[[137 153 109 114 103]
 [121 133 133 118 126]
 [130 128 120 133 126]] => 130

[[112 140 131 150]
 [116 129 130 156]
 [123 107 139 150]] => 123

[[132 102 137 118 114 114]
 [149 131 124 111 142 135]
 [142 118 131 115 124 135]] => 142

[[131 136 128 124 125 131 126]
 [142 131 137 154 141 132 150]
 [140 126 119 123 122 126 119]] => 140

[[128 133 120 114]
 [104 119 131 100]
 [119 124 125 110]] => 119

[[121 133 152 148 113]
 [123 127 147 156 107]
 [127 141 120 127 141]] => 127

[[133 132 130 127 119 106]
 [129 114 125 129 133 127]
 [130 132 130 128 125 124]] => 130

[[131 150 120 130 135 138]
 [125 131 135 124 126 134]
 [127 120 130 127 128 129]] => 127

[[118 125 134 111 145 122 116]
 [125 124 129 123 100 127 128]
 [118 138 131 111 114 138 133]] => 118

[[121 108 130 132]
 [126 134 126 123]
 [150 154 140 139]] => 150
---
[119 149 103 147 125] result: 149, 103

[134 139  98 123 136] result: 139, 98

[[116 142 126 126 124  99]
 [132 134 138 128 114 130]
 [128 150 138 133 110 132]] result: 150, 99

[128 154 145 122 120 116] result: 154, 116

[108 150 121 142] result: 150, 108

[156 138 116 113 123] result: 156, 113
---
[149  99 139 155 117 140] -> 99

[[119 138 110 121 135]
 [132 152 129 103 125]] -> 132

[151 106 147 115 104] -> 151

[[123 131 129 119 129 131 103]
 [142 132 128 142 133 130 139]] -> 128

[[129 106 128 130 131 123 121]
 [131 109 125 123 134 133 122]
 [128 111 133 146 124 136 123]] -> 133

[136 112 128 125 105] -> 136

[[110 101 138 140 123]
 [135 114 101 125 138]
 [140 128 123 152 137]] -> 140

[[129 151 125 127 131]
 [129 137 125 127 135]
 [129 151 125 127 135]] -> 129

[[125 116 118 111 137 119 144]
 [156 118 100 141 142 107 137]] -> 100
---
111	137	138	137	156
146	106	137	122	100
142	127	111	125	107
Answer: 111

103	138	119	115	126
113	141	125	114	132
118	145	130	111	122
Answer: 130

131	123	114	132	154
134	136	134	102	128
119	122	135	135	116
Answer: 135

136	131	138	146	132
128	130	129	126	122
123	130	115	103	128
Answer: 115

133	123	138	137	148
133	132	126	158	146
102	127	131	145	134
Answer: 131

122	148	127	114	128
122	153	122	125	133
123	156	127	115	124
Answer: 127

127	142	108	124	106
131	111	113	108	113
115	118	105	112	149
Answer: 105

117	134	110	126	116
130	112	131	123	113
121	135	121	129	106
Answer: 121
---
[[140 144 133 112 141]
 [142 106 146 124 116]] --> 144

[[136 112 114 106 109 108 147]
 [139 115 115 128 126 134 136]
 [137 114 132 141 139 123 120]] --> 141

[[135 112 137 128 106]
 [146 147 150 140 106]] --> 147

[108 130 152 157] --> 152

[[122 117 122 147]
 [150 128  99 141]] --> 147

[123 153 120 141 157 116 147] --> 153

[127 138 124 108 149] --> 138

[126 131 110 152 108 128] --> 131
---
Input: 115  133  110  154  129  118  144
Output: 129
Input: 110  133  102  105
Output: 133
Input: 136  133  154  127  119  117  133
Output: 119
Input: 129  134  157  153  132  122
Output: 153
Input: 105  117  108  118
Output: 117
Input: 141  138  112   98
Output: 138
Input: 112  144  158  136  140
Output: 158
Input: 127  106  106  129  132  135
Output: 129
---
[[127 152 127 139 123 121 153 157 122 127 146 122 153 130 141 123]
 [127 131 133 133 127 129 130 128 131 128 127 131 131 130 129 127]
 [132 130 125 126 133 128 127 132 130 128 133 130 126 131 128 136]
 [126 125 126 125 127 127 125 125 126 126 126 126 125 126 126 126]
 [145 124 122 123 141 131 133 135 121 144 141 121 131 121 142 133]
 [127 128 129 129 127 128 129 128 127 128 127 127 129 127 129 126]
 [128 128 128 128 128 128 128 128 128 128 128 128 128 128 128 128]
 [129 121 130 123 136 150 121 121 137 130 121 139 121 127 122 136]] value 136

[[142 121 130 127 118 129 125]
 [124 138 147 136 128 126 127]
 [133 121 115 127 101 129 122]
 [128 144 120 154 122 124 131]
 [125 138 114 123 125 125 137]
 [112 115 129 137 117 124 136]
 [145 146 126 128 124 130 124]
 [129 125 135 124 131 151 149]
 [119 139 134 132 120 139 116]
 [122 130 132 135 118 141 119]
 [133 132 115 137 140 148 131]] value 131

[[129 118 112 139 140 115 140 123 129 138 151 127 107 126 123]
 [131 116 124 135 139 132 140 121 121 127 134 126 138 135 136]
 [119 127 118 131 124 119 120 134 132 132 123 144 103 136 102]
 [115 125 125 126 115 137 121 134 140 124 116 146 126 127 122]
 [129 130 131 126 127 130 128 128 128 127 128 125 132 126 132]
 [119 130 128 122 112 138 122 133 145 124 123 137 129 112 134]
 [119 127 129 125 118 138 121 133 134 123 114 140 133 130 125]
 [116 134 121 123 112 124 116 138 146 131 124 143 104 115 113]] value 113

[[132 112 123 118 124 142]
 [133 109 129 114 120 148]
 [132 113 122 118 125 145]
 [134 105 132 109 116 139]
 [133 111 125 117 123 139]
 [135 101 139 107 113 156]] value 156

[[115 125 128 119 141 123 137 134 126 122]
 [157 137 129 147  99 137 107 116 131 136]
 [116 125 125 120 135 120 134 137 121 117]
 [129 133 123 131 111 114 114 141 109 102]
 [122 130 131 127 134 128 128 131 126 123]
 [124 125 134 124 149 139 140 119 143 146]] value 146

[[118 136 137 124 121 115 154 137 128 135 121 137 134 123]
 [122 132 139 129 119 126 144 132 132 133 108 141 126 106]
 [124 118 137 122 110 129 107 131 125 125 123 138 135 109]
 [120 134 124 120 123 114 145 129 126 139 127 127 121 128]
 [113 126 142 139 110 134 116 115 126 124 122 143 121 108]
 [133 138 118 132 131 126 138 122 128 136 142 120 126 136]
 [123 131 142 128 125 126 135 121 125 126 123 138 125 114]
 [141 121 123 130 139 144 108 123 126 121 134 121 136 150]
 [129 133 146 124 112 128 129 132 128 139 114 126 133 112]
 [108 127 114 112 117 108 137 137 125 134 119 120 124 138]] value 138
---
108  129  124  119  128  123
107  129  125  119  128  123
=> 124

155  137  139  122  154 => 139

106  109  131  113  128 => 131

105  122  104  132  120  117  133
121  125  106  138  129  113  127
=> 104

143  120  128  141  122
129  143  151  134  140
147  124  140  156  118
=> 128

128  136  127  102  138  134  126
137  138  130  105  141  132  126
140  142  127  138  116  124  144
=> 127

118  142  114  135  129
130  134  133  143  121
115  131  115  105  143
=> 114

107  136  153  129  126  138  114 => 153

113  146  115  102  136  123  130 => 115
---
[[129 130 128 128 124]
 [109 113 118 104 129]
 [152 143 144 105 129]] -> 124

[[157 136 128 132 130 147 128]
 [145 132 132 128 128 134 128]
 [149 130 132 132 130 143 130]] -> 128

[[138 140 143 133 142 130]
 [110 106 109 148 144 131]
 [135 131 123 122 135 123]] -> 130

[[125 113 134 140 129]
 [114 157 140 134 137]
 [135 124 126 115 125]] -> 129

[[128 129 127 127 128]
 [122 124 139 139 128]
 [136 151 145 124 101]] -> 128

[[119 133 123 123 149]
 [116 131 122 120 157]
 [113 128 113 112 128]] -> 149

[[151 110 129 122 128]
 [120 117 147 114 135]
 [129 105 140 127 146]] -> 128

[[123 127 110 149 125]
 [106 118 120 121 117]
 [150 138 137 134 139]] -> 125
